One turn moves each row of this set onto another row. After a few examples, where does it send each row asked below?
Q481: [ 23 -56 -17  12  13 -24  25   7  32  -2  48 -23  30  -8 -19]
Q304: [ 28 -64 -17 -10  14 -30  30  10  35 -15  12 -23  35  -4 -21]
Q208: [ -3 -29 -39   3  -1 -48  19  21  24 -10  15 -24  58  17   5]
Q917: [ -3   2  -2  15   9  -5  57  15  35   4   9  -2  39 -44  -1]
Q331: [ -8 -13 -16 -15   7 -29  53  43  37  -2  12  34  27  -7 -29]
Q174: [  2  -6  -2  13   7 -12  64  12  41  -4  -4  -5  29 -46   3]
Q246: [ -1   7  -2  39  17 -23 -11  31  27  10  -2  -8  23  36   1]
Q419: [ 22 -41 -18   7  11 -14  16  23  19   3  48 -11  63  -4 -20]
Q289: [ -9  -2 -14  14  -4  -8  51  15  47   2 -14 -27  25   7 -64]
Q558: [ -3  -1  -3  12   7  -6  62  17  34   0  -4  -1  39 -45   0]
Q428: [ -4 -31 -38  17   3 -54  25  11  31  -8  39 -37  39   9   0]
Q672: [  6 -12 -22  -3   9 -13 -34  13  34   1 -14  -3  -9 -15 -21]
Q388: [ 29 -47 -19 -15  12 -20  23  25  17  -8  10  -9  67   1 -20]
Q297: [  1  -4   1  21   7  -9  63  13  39   4   7 -10  30 -47  -3]
Q212: [ 23   8 -25   1   2  -3  47  39  18  13 -26  12  24   7   6]
Q656: [ -6   7 -16  13  -3  -7  46  23  38   5 -13 -17  40   6 -62]
Q561: [-12  14 -14  27   1  -5  44  21  41  13   6 -17  36   3 -66]
Q327: [ -4 -39 -36   5  -1 -57  26  15  31 -15  18 -33  43  17   3]
Q54: [  6  -3 -21   7  12 -11 -40  16  30   6   4  -1  -4 -17 -20]
Q564: [  7  -3 -22   0  10 -13 -40  18  30   2 -10   1   1 -17 -19]
Q13: [ -8 -22 -12 -11   9 -33  63  28  48  -7  11  25   5 -10 -29]
Q654: [ 29 -22 -40  17   2 -20 -27  12  32   1   9 -10 -11 -23 -34]
Q850: [ -6 -19 -14   3  12 -32  59  24  44   2  40  21  -2 -12 -30]
Q988: [ 21  -1 -20  38   2  -3  48   8  31  17  27  -9 -16  -3   2]
Q486: [  5  -9 -20   7   7 -14 -34   7  36   2  -4  -3 -12 -19 -21]
Q210: [ -1 -14   0  36  20 -31   4  14  42  -3 -12 -22  -1  40   2]
Q896: [ 25 -11 -39   6   8 -16 -27  26  23  -3 -13  -1  12 -22 -31]
Q567: [  0  -4   2  50  17 -27  -1  18  33   8  10 -19   3  35   1]
Q881: [-10   2 -15  28   0  -7  51  12  50  10   6 -29  19   4 -64]
Q736: [ 26 -12 -39  15   7 -13 -34  22  22   6   7  -4   7 -28 -35]
Q213: [ 25 -12 -24   9   2 -12  59  14  36   1 -18  -8 -18   6   5]
Q565: [ -5 -23 -39  12  -1 -45  20  21  23  -2  37 -25  53  13   2]
Q906: [ -9  -6 -12   3   8 -23  53  38  34   5  42  34  23  -7 -30]
Q447: [  2  -5  -1  26  16 -28  -2  27  31  -2 -23 -15  17  39   0]
Q56: [ 27 -21 -37   8   4 -20 -23  16  30  -6 -16  -7  -5 -25 -32]
Q894: [ 16  21 -26  28   1   5  31  38  12  24  27  11  24   2   4]

Q896 turns into Q56
Q988 turns into Q894
And these:
Q174 turns into Q297
Q447 turns into Q210
Q304 turns into Q481
Q13 turns into Q850
Q564 turns into Q672
Q289 turns into Q881
Q565 turns into Q208

